Look-ups in named tables: a row name and a column name give one cell, copied from the table.

Table Vapu
,Mimape,Ves,Gamu,Memebu,Zeso,Tos,Gug
Vivi,72.9,43.3,54.1,47.6,7.3,33.1,31.1
Pekid,56.3,62.0,33.5,65.6,27.2,59.5,20.3
Let,27.9,27.8,26.8,50.3,73.7,50.1,59.7
Kunof,43.3,55.9,77.6,28.6,29.1,33.0,21.2
Vakiz,47.7,37.7,61.0,32.9,45.3,35.4,55.5
Mobetan,65.7,18.3,68.5,29.1,33.5,36.8,41.4
Nosido,62.6,31.9,60.3,27.3,31.3,34.3,54.4
Zuv,34.4,57.5,53.3,46.0,39.1,43.3,28.0
Nugup,61.3,35.4,40.6,18.3,35.0,22.2,41.5
Bosune,42.7,45.7,67.5,41.2,48.5,32.8,24.9
Fes,53.8,46.3,48.0,20.1,40.4,31.2,34.0
Bag,46.0,65.5,70.6,39.5,30.0,18.8,3.7

Mobetan, Gug -> 41.4
Let, Gamu -> 26.8
Vivi, Tos -> 33.1
Zuv, Zeso -> 39.1
Bosune, Zeso -> 48.5
Fes, Gug -> 34.0
Vakiz, Tos -> 35.4
Vakiz, Zeso -> 45.3
Bosune, Memebu -> 41.2
Vivi, Gug -> 31.1
Nugup, Tos -> 22.2
Nugup, Memebu -> 18.3
Vivi, Ves -> 43.3
Bosune, Ves -> 45.7
Which row has the largest Gamu? Kunof

Sof =
|  | Noropon | Bigonom | Rakag | Bugaso |
|---|---|---|---|---|
| Mokibu | 163 | 172 | 66 | 41 |
| Ditavu | 106 | 105 | 154 | 127 |
| Vizokig | 172 | 75 | 108 | 12 |
| Rel | 174 | 63 | 99 | 92 |
| Lifopob | 177 | 208 | 72 | 90 |
| Viriv | 81 | 159 | 84 | 49 |
| Foveve | 86 | 39 | 160 | 169 |
| Bipotok | 65 | 73 | 150 | 18 |
| Rumad | 67 | 78 | 146 | 188 |
| Zezabo | 125 | 164 | 110 | 154 |
| Muv | 114 | 160 | 105 | 192 |
| Tukema | 140 | 77 | 137 | 36 |

What is the Noropon of Mokibu in Sof?
163
What is the Bugaso of Mokibu in Sof?
41
What is the Bugaso of Rel in Sof?
92
What is the Bigonom of Viriv in Sof?
159
What is the Bugaso of Bipotok in Sof?
18
What is the Rakag of Lifopob in Sof?
72
What is the Bugaso of Rumad in Sof?
188
What is the Noropon of Ditavu in Sof?
106
What is the Bigonom of Rumad in Sof?
78
What is the Rakag of Zezabo in Sof?
110
What is the Rakag of Rumad in Sof?
146
What is the Bigonom of Mokibu in Sof?
172

Kov =
,Telepu,Dod,Mebu,Ser,Vosele
Budi,121,186,158,196,139
Temed,187,136,63,130,154
Gedub,121,186,161,193,145
Non,165,114,146,145,194
Pimiza,89,219,165,214,141
Rofit,165,120,146,136,186
Pim,186,145,65,132,161
Tubi,183,134,77,125,164

Temed, Mebu => 63
Rofit, Vosele => 186
Tubi, Telepu => 183
Non, Ser => 145
Budi, Vosele => 139
Non, Telepu => 165
Budi, Telepu => 121
Temed, Ser => 130

Pinev =
cols = Fim, Kal, Bep
Binuvun: [310, 990, 437]
Nor: [173, 711, 248]
Nuz: [167, 171, 341]
Tid: [952, 251, 383]
Kiz: [818, 133, 267]
Zemok: [59, 737, 658]
Lamufu: [761, 693, 510]
Nak: [228, 894, 791]
Tul: [997, 278, 715]

Tid, Kal => 251
Kiz, Bep => 267
Nak, Kal => 894
Nor, Bep => 248
Tid, Bep => 383
Zemok, Kal => 737
Binuvun, Kal => 990
Tul, Fim => 997
Kiz, Fim => 818
Tul, Kal => 278
Nor, Fim => 173
Kiz, Kal => 133
Zemok, Bep => 658
Lamufu, Fim => 761
Nuz, Kal => 171
Row with the largest Fim: Tul

Gofu:
columns: Daf, Bez
Guzer: [874, 440]
Mag: [330, 701]
Lir: [511, 556]
Gufelig: [692, 456]
Rus: [762, 322]
Bet: [707, 463]
Malotir: [235, 295]
Kig: [700, 200]

What is the Bez of Malotir in Gofu? 295
What is the Daf of Gufelig in Gofu? 692
What is the Daf of Lir in Gofu? 511
What is the Daf of Rus in Gofu? 762
What is the Daf of Guzer in Gofu? 874
What is the Bez of Bet in Gofu? 463
What is the Bez of Lir in Gofu? 556
What is the Bez of Rus in Gofu? 322
What is the Bez of Gufelig in Gofu? 456
What is the Bez of Kig in Gofu? 200
What is the Daf of Mag in Gofu? 330
What is the Bez of Guzer in Gofu? 440
What is the Daf of Malotir in Gofu? 235
Row with the largest Bez: Mag

Table Tup
columns: Pivater, Redupo
Geku: [235, 185]
Mumenab: [61, 139]
Nat: [72, 56]
Das: [122, 38]
Momi: [70, 64]
Guk: [76, 116]
Bar: [99, 204]
Sot: [155, 231]
Nabora: [89, 23]
Nosa: [128, 215]
Nufo: [79, 34]
Firelip: [235, 30]

Das, Pivater: 122
Nosa, Pivater: 128
Sot, Pivater: 155
Momi, Pivater: 70
Guk, Redupo: 116
Mumenab, Redupo: 139

Sopozam:
,Rozig,Lugonum,Berupa
Numonat,878,324,598
Rolopu,866,394,652
Mal,809,370,186
Figu,892,249,552
Pobipek,749,684,347
Gud,894,580,535
Temi,911,416,462
Div,705,225,716
Guvu,915,282,504
Topa,350,381,303
Gof,818,440,739
Bebilof,918,297,316

Berupa of Gof is 739
Lugonum of Gud is 580
Rozig of Mal is 809
Berupa of Numonat is 598
Rozig of Figu is 892
Lugonum of Numonat is 324
Lugonum of Topa is 381
Rozig of Gof is 818
Lugonum of Temi is 416
Berupa of Guvu is 504
Berupa of Div is 716
Berupa of Pobipek is 347
Berupa of Bebilof is 316
Row with the largest Rozig: Bebilof

Nam
         Minagab  Pasifub     Gub     Pap  Fuzufur  Mebepu     Bip    Podu     Nul
Filame     0.545   -0.099   0.237   0.354   -0.399   0.069  -0.068  -0.124   0.025
Givepo     0.488    0.152   0.326   0.245   -0.464   0.143  -0.133  -0.065   0.041
Neminob    0.536   -0.016   0.278   0.322   -0.420   0.096  -0.090  -0.105   0.032
Tur        0.493    0.123   0.315   0.266   -0.465   0.141  -0.127  -0.072   0.036
Fon       -0.506    0.441  -0.073  -0.493    0.010   0.008  -0.173   0.086  -0.086
Toba       0.395    0.325   0.353   0.132   -0.482   0.188  -0.175  -0.019   0.028
Gapanid    0.374    0.348   0.358   0.114   -0.478   0.179  -0.180  -0.013   0.035
Rigup     -0.662    0.050  -0.327  -0.487    0.249  -0.167  -0.071   0.020  -0.140
Vesibi     0.542   -0.072   0.258   0.342   -0.415   0.096  -0.075  -0.119   0.020
Lugapon    0.371    0.351   0.349   0.115   -0.472   0.178  -0.179  -0.011   0.029

What is the Minagab of Filame in Nam?
0.545
What is the Pasifub of Toba in Nam?
0.325
What is the Pap of Vesibi in Nam?
0.342
What is the Minagab of Fon in Nam?
-0.506
What is the Pap of Fon in Nam?
-0.493
What is the Podu of Neminob in Nam?
-0.105

Zatovar:
|  | Lon | Rigi | Gisuvo | Bipop | Sebikip | Runodi | Fikug | Liva | Fovisor | Luvagi |
|---|---|---|---|---|---|---|---|---|---|---|
| Viz | -0.4 | -0.5 | -0.1 | 0.5 | 0.3 | -0.2 | 0.1 | 0.2 | 0.8 | 0.7 |
| Modunu | 0.7 | 0.1 | -0.5 | -0.8 | -0.7 | 1.0 | 0.3 | 0.9 | -0.1 | 0.0 |
| Vili | -0.2 | -0.6 | 0.1 | -0.4 | -0.6 | 0.8 | -0.1 | 1.0 | 0.7 | 0.7 |
| Zolerev | 0.8 | 0.2 | -0.5 | -0.8 | -0.7 | 0.9 | 0.3 | 0.9 | -0.2 | -0.1 |
| Zop | 0.5 | 0.2 | -0.4 | -0.5 | -0.5 | 0.8 | 0.2 | 0.8 | 0.0 | 0.0 |
| Mifon | -0.3 | -0.2 | 0.1 | 0.4 | 0.2 | -0.2 | 0.2 | 0.1 | 0.6 | 0.6 |
| Lidog | 0.5 | 0.2 | 0.8 | 0.9 | 0.5 | 0.0 | -0.8 | -0.2 | 0.3 | -0.3 |
| Tig | -0.2 | -0.1 | 0.1 | 0.6 | 0.2 | -0.3 | 0.0 | -0.1 | 0.5 | 0.4 |
| Besagi | 0.8 | 0.1 | 0.9 | 0.7 | 0.6 | 0.2 | -0.9 | 0.0 | 0.2 | -0.5 |

Modunu, Gisuvo => -0.5
Viz, Fikug => 0.1
Vili, Sebikip => -0.6
Lidog, Runodi => 0.0
Lidog, Sebikip => 0.5
Tig, Lon => -0.2
Which row has the largest Bipop? Lidog

